Some points:
array([ 90., -18.,   9., -54.,   1.,  37.,  -6., -29., -20.,  52.,  22.,
        37., -75.,  32., -68., -18.,  42., -51.,  13., -15., -20., -13.,
        23., -18., -52.,   6.,  59.,  34.,  -8.,  14.,  10.,  44.])
array([-23.,  24.,  59., -29.,   9., -18.,  -5., -27., -22., -24., -33.,
        61., -19.,   4.,  -7., -40.,  -6.,  24.,  37.,  64.,  -1.,  35.,
        -3., -55.,  27.,  14., -92.,  21.,  31., -65.,   5.,  23.])
array([-30.,  26., -22., -27., -37.,  13.,  19.,  50.,  26.,   7., -28.,
       -19., -39.,   0.,  57.,   9.,  24.,  26.,  42.,  16., -11.,  -2.,
        32.,  -9.,  34., -57., -28., -17., -21.,  40.,  33.,  32.])
array([-11.,  16.,  67., -13.,  51.,   8., -31.,  -2., -20.,  46.,  12.,
       -35., -26.,  -7.,   9., -68., -58.,  17.,   0.,  13., -49., -73.,
        -7.,   8.,  56.,  25., -82.,  49.,  -3.,  15.,  21.,  36.])
array([-35.,  30.,  30.,  17.,   2.,   9.,  22.,  -3.,  31., -29.,  -5.,
       -26.,  54.,   2.,  18.,  -7.,  55., -38.,  27., -72.,   4.,  16.,
        42.,  22.,  22., -23.,  20.,  18., -65., -13.,  21., -28.])
array([-35.,  52.,  28.,  11.,   7.,  15., -15.,  -6., -44., -10., -26.,
       -20., -10.,  26., -65., -50., -15.,  45.,  28., -24., -13.,   1.,
       -11.,  18.,  33.,   0., -72.,   1.,  -9., -18., -33.,  66.])
array([-14.,  67., -67.,   0.,  17.,  27.,  20., -21.,   2., -23.,  -9.,
        31.,   3., -72.,   2., -15., -16., -24., -10., -10.,   4.,  -9.,
         1.,   4.,  39., -22.,  29.,  15., -17.,   3., -26., -15.])
array([  18., -127.,  -25.,    9.,   35.,  -42.,  -21.,   31.,   35.,
        -33.,   20.,   41.,  -20.,   42.,    0.,   37.,  -16.,    2.,
          5.,  -55.,   13.,   -9.,   -8.,   25.,   15.,   -3.,  -49.,
        -11.,   11.,   -2.,  -10.,  -19.])
array([-12., -40., -26., -24.,   7.,  61.,  42., -19.,  41.,  -1., -10.,
        -1.,   9.,  -9., -26.,  21.,   0.,  19.,  37.,  64., -18.,  27.,
       -25.,  29., -45.,  42.,  -8.,  21.,  -3., -44.,   3., -13.])
array([  9., -12., -17.,  -9.,  16., -15.,   6.,   4.,   7., -25., -12.,
       -42., -13.,  10.,   7.,  -8.,  33.,   1., -19.,  14., -27.,   7.,
       -54., -32.,  24.,  47.,   3., -90., -32., -26., -14., -17.])
array([-55.,  39.,  -9.,   2.,  24., -16.,   4.,  14., -57., -19.,  27.,
         4., -69.,  11.,  54., -11.,   6.,  -3., -22.,  34.,   0.,  17.,
        31.,  11., -31., -35., -46., -37., -36.,  31., -23.,  -6.])
array([ 84.,   9.,   1., -82.,   2.,  13., -29., -29.,  -7.,  41.,  18.,
       -38., -10.,  80., -47.,   9.,   2., -23.,  23.,  45.,  12.,  -2.,
        -1., -35., -61., -77.,  35.,  44.,  14.,  54.,  27.,  25.])
array([ 58.,  21., -23., -14.,  13.,  29.,  92.,  15., -12., -49., -10.,
         1., -10.,  27.,  29.,  -7., -28.,   2.,  19.,  13.,  16.,   2.,
       -32.,  31.,  24., -13., -17., -80.,  46., -40.,  10.,  18.])
array([ 62.,  29.,  -1., -42.,  12.,  56., -56.,  40.,  18.,   8., -17.,
       -21., -44., -24.,  -5., -24.,  -6.,  10.,  18., -13.,  -7., -34.,
         6.,   2., -83., -22.,  69.,  29.,  38.,  34.,   3., -25.])
array([-46.,  45.,   6., -25., -47., -36.,  21.,   3.,  37., -35., -23.,
        28.,  16., -19.,  47.,   1.,   3., -21., -16., -31.,  16., -31.,
       -59.,   7., -28., -38.,  52.,  36., -59.,  44., -30., -30.])
array([ 17., -13.,  -3.,  27., -67.,  -3., -28.,   5.,  23., -29.,  -9.,
       -38.,  17., -15.,  -3.,  18., -56., -12., -69.,  78., -25.,  25.,
       105.,  17., -10.,  42.,  12., -26., -11., -23., -46.,  36.])
array([-31., -40., -16., -24.,  59., -23.,  16.,   9.,  17.,  21.,   6.,
       -18., -18.,  22.,  18.,   7.,  41.,   9., -21., -34.,  19.,  -3.,
        16., -16.,  18.,  49., -12.,  71., -13.,  12.,  -4., -13.])
array([ 29.,  -6.,  -1.,  38.,  51., -54.,  15.,   8., -28., -49.,  39.,
        30.,  25.,  25.,   5.,  78., -38.,  -1., -43.,  -2.,  10.,  24.,
       -16., -33., -36.,  50.,   4.,  44.,  14., -38.,  28.,  27.])
array([-33.,  37.,  -1.,  13.,  -5.,  21.,  28.,  26., -25.,  15., -30.,
         8.,  -6.,   0.,  37.,  39., -32., -22., -14.,  20., -43., -15.,
       -25., -15.,  29., -17., -40., -33.,  52.,  18.,   0.,   0.])
array([-31., -44., -40., -20., -11.,  -7.,  14.,  28., -23., -10.,   2.,
       -64.,  -1., -59., -25., -27.,  27., -12.,  -3.,  -3., -21., -15.,
       -35., -27.,  21.,  16., -15., -12., -32., -29.,  48., -23.])
array([-27., -21.,   8., -18.,  27.,  21., -15., -24.,  37.,  30.,  20.,
       -10.,  -7.,  -1.,  19.,   6.,  12.,  -9.,  -5.,  49.,  45.,  70.,
       -71., -28.,  13.,  21.,  -7., -33.,  -8.,  17.,  32., -50.])
array([ 17.,  46.,  18., -29., -47., -44.,  36., -32.,   9., -25.,  -7.,
         6.,   7., -16.,  35.,  22.,  11.,  -3., -16., -38., -34.,   3.,
       -18.,  64.,  19., -13.,  17.,  22.,  -6.,  -2., -43., -84.])
array([127.,  27.,  -3., -33., -14.,   7., -69.,  -1.,  35.,  35.,  35.,
        72., -39.,  26., -90.,  -3.,  59., -16., -12., -38., -23.,   9.,
       -14., -35., -67.,   9., -32.,  18.,  26.,  34.,   2.,  18.])
array([-27.,  67.,   6.,  10., -43.,  30.,  50., -36.,   0., -22.,  28.,
         1., -29., -38., -26.,  22.,   9.,  39.,  60., -29.,  11., -27.,
        18.,  42.,  45.,  33.,  31., -12.,  -8.,   3., -15., -46.])
array([  4., -15.,  -5.,  49., -69.,  10.,  38., -15.,  -7., -35.,  19.,
        -9.,  68., -17.,  -2., -11., -16.,   9., -78.,   4.,  46.,  -8.,
        44., -35., -31.,   9.,  12.,  12.,   1.,  28.,  36.,  47.])
array([-47.,  99.,  38.,  30., -15.,  -8.,   3.,  13.,  34.,  10.,  -2.,
        -3., -12.,  30.,  -4.,  47.,   1.,   4.,  15.,  -9., -33., -26.,
         5., -27.,  46., -25.,  58.,  32., -10., -37., -24., -75.])
array([-15.,  12.,  34.,  19., -27.,  19., -36.,  -7., -30., -33., -10.,
         5.,  40.,  65.,  -7., -59.,  40.,  26.,  27.,  18.,   7., -34.,
         2., -14.,  45.,  -5.,  10.,  38.,  21., -26.,  -7., -67.])
array([  0.,   4.,  12.,  36., -25., -20., -22.,  -6.,   8.,   1., -47.,
       -44.,  22.,  -5.,   9.,  24., -83.,  -1.,  49.,  43.,  66.,  -2.,
        84., -16., -59.,  65.,  -1., -24.,  34.,  25., -36.,   8.])
array([ 20., -31., -10.,  58.,  24.,  -4.,  17., -21.,  24.,  37.,   8.,
       -28.,  25., -39.,  -7.,  21.,  32.,  -2., -54., -46.,  17.,   3.,
       -11., -27., -38.,   3., -35.,  29.,   8., -36.,  -2.,   0.])
array([ 23., -24., -33.,  18., -17., -31.,  37.,  -5.,  -1.,  -8.,  -6.,
        21.,  30.,   7.,  -9., -15., -30.,  23., -83.,  17.,  -2.,   1.,
        60.,  13.,   8.,  85.,  31.,   5., -15.,  21.,  52.,   7.])
array([-39., -41., -31., -17.,   0., -16.,  18.,  38.,  19.,  33.,  57.,
        28.,  40.,  22.,  17.,  59.,   3., -32.,  26.,  -9.,  -2.,  -1.,
       -15.,  -6.,  13., -26., -54., -31.,  10.,  23., -39.,   6.])
array([-14.,  16.,  -3.,   3., -18., -15., -10.,  -9.,  23., -10.,   2.,
        -2.,  64., -32.,  29.,  -5.,  -6.,   7., -27.,  -3.,  -7.,  -7.,
       104.,  30., -61.,  85.,  44., -28.,  47.,   3.,  47.,  81.])
array([ 20., -35.,  17.,  11.,  40.,   0., -16.,  16., -31.,  18.,  -6.,
       -10., -30., -31.,  37.,  31.,  28.,  -8.,   9.,   8.,  29., -22.,
       -25.,  28.,  36.,  23., -31.,  25., -39.,  -5., -32.,  31.])
Along one direction, these points spread out more than along any other. Take the direction at right angles to it along which they spread out most. Go by this last direction. How many in every 100 of the points above lie lower along it than each point below? Round to a whole number. More than half of the points above lie lower than the first one.
array([ 20., -22., -34.,  26., -11.,   7., -44.,  -3.,   9.,  69.,  -9.,
       -10.,   7.,  30., -17.,  -9.,  23., -13.,  53.,  62.,  14., -18.,
       -31.,  32., -18., -31.,   6., -14., -14.,   0.,  35., -39.]) 73
array([-57., -51.,  25., -24.,   6.,   8.,  17.,  51., -46., -13.,   2.,
       -20., -17., -59., -16.,   3., -22., -30.,  12., -14.,  -8.,  23.,
       -23.,  34.,   4.,   7.,  -6.,   5., -15.,   1.,  31., -17.]) 33
array([ 47., -34.,   2.,  94., -31., -24.,  48.,  36.,  35.,  21.,  24.,
         0.,   1.,  35.,  12., -38., -24.,  35., -58., -27.,  24.,  31.,
        15., -31.,  -1., -12.,  46.,  17.,  15., -12.,  29.,  33.]) 18
array([ -4.,  29.,   1., -19., -12., -30., -43., -35., -17.,   7.,   0.,
        26.,  37., -14.,  20., -82., -53.,  22.,  73., -12.,  13.,  29.,
       -31., -31.,  32.,   4., -35.,  25., -31.,  -9.,   2.,   8.]) 67
array([ 31., -15.,  18., -36., -12.,  40., -44.,  -2., -49.,  49., -29.,
        23.,  39.,  49., -57.,  18., -13.,  18.,  -3.,  -6.,  -8.,   4.,
        -6., -31., -45., -40.,  57., -61., -37.,  -2.,  -4.,  -8.]) 45
array([-70.,   1., -19., -41.,  26., -13.,  -1.,  16., -12.,  16.,  -4.,
        -9.,  20., -47., -37.,   9.,  46.,  21., -42.,  19.,  -2.,  18.,
       -71.,  69.,  29.,   6.,  -6., -42.,  16.,  16.,   9.,  23.]) 45
array([-18., -15.,  15.,  -5.,  11.,  11., -51., -39.,  11.,   4.,   5.,
         7., -46.,   9., -22., -29., -10., -28., -13., -10., -54.,   7.,
        -3.,  26., -68., -37.,  36., -71.,  24.,  40., -13.,  17.]) 36
array([-11., -95.,   4.,  33.,   0., -51., -16.,  -4.,  -3.,   7.,  38.,
        10.,  -5., -39.,  24.,  46.,  24., -25.,  45., -19.,  20., -13.,
       -19., -50.,  -4., -23.,  -5.,  -8.,  35., -38., -27.,   5.]) 27
array([-48.,  66., -17.,   2., -13.,  25., -61., -48.,  10.,  -7.,   1.,
        12., -36.,  22.,  15.,   4., -37., -13., -42., -49.,  54., -45.,
         7.,  81.,  35.,  -3.,  -4.,   0., -12., -40., -19.,   5.]) 42
array([ 33., -14.,  50.,  53.,  66., -15.,  67.,  -8.,   9., -27., -42.,
         7.,  32., -31., -13.,  -9.,  14.,   7.,   3.,  25.,  22.,  17.,
        29.,   8.,  43., -90.,  14., -14.,  35.,  24.,  -5.,  -4.]) 27
array([ 11., -41., -44.,  28.,  14.,  15.,  -8.,  29., -49., -11., -12.,
        10.,  24.,  -1.,  50.,   0.,  29.,  23.,  26., -38., -52.,  39.,
       -11., -29.,  28., -29.,  35.,  31.,  30.,   4., -33., -17.]) 58
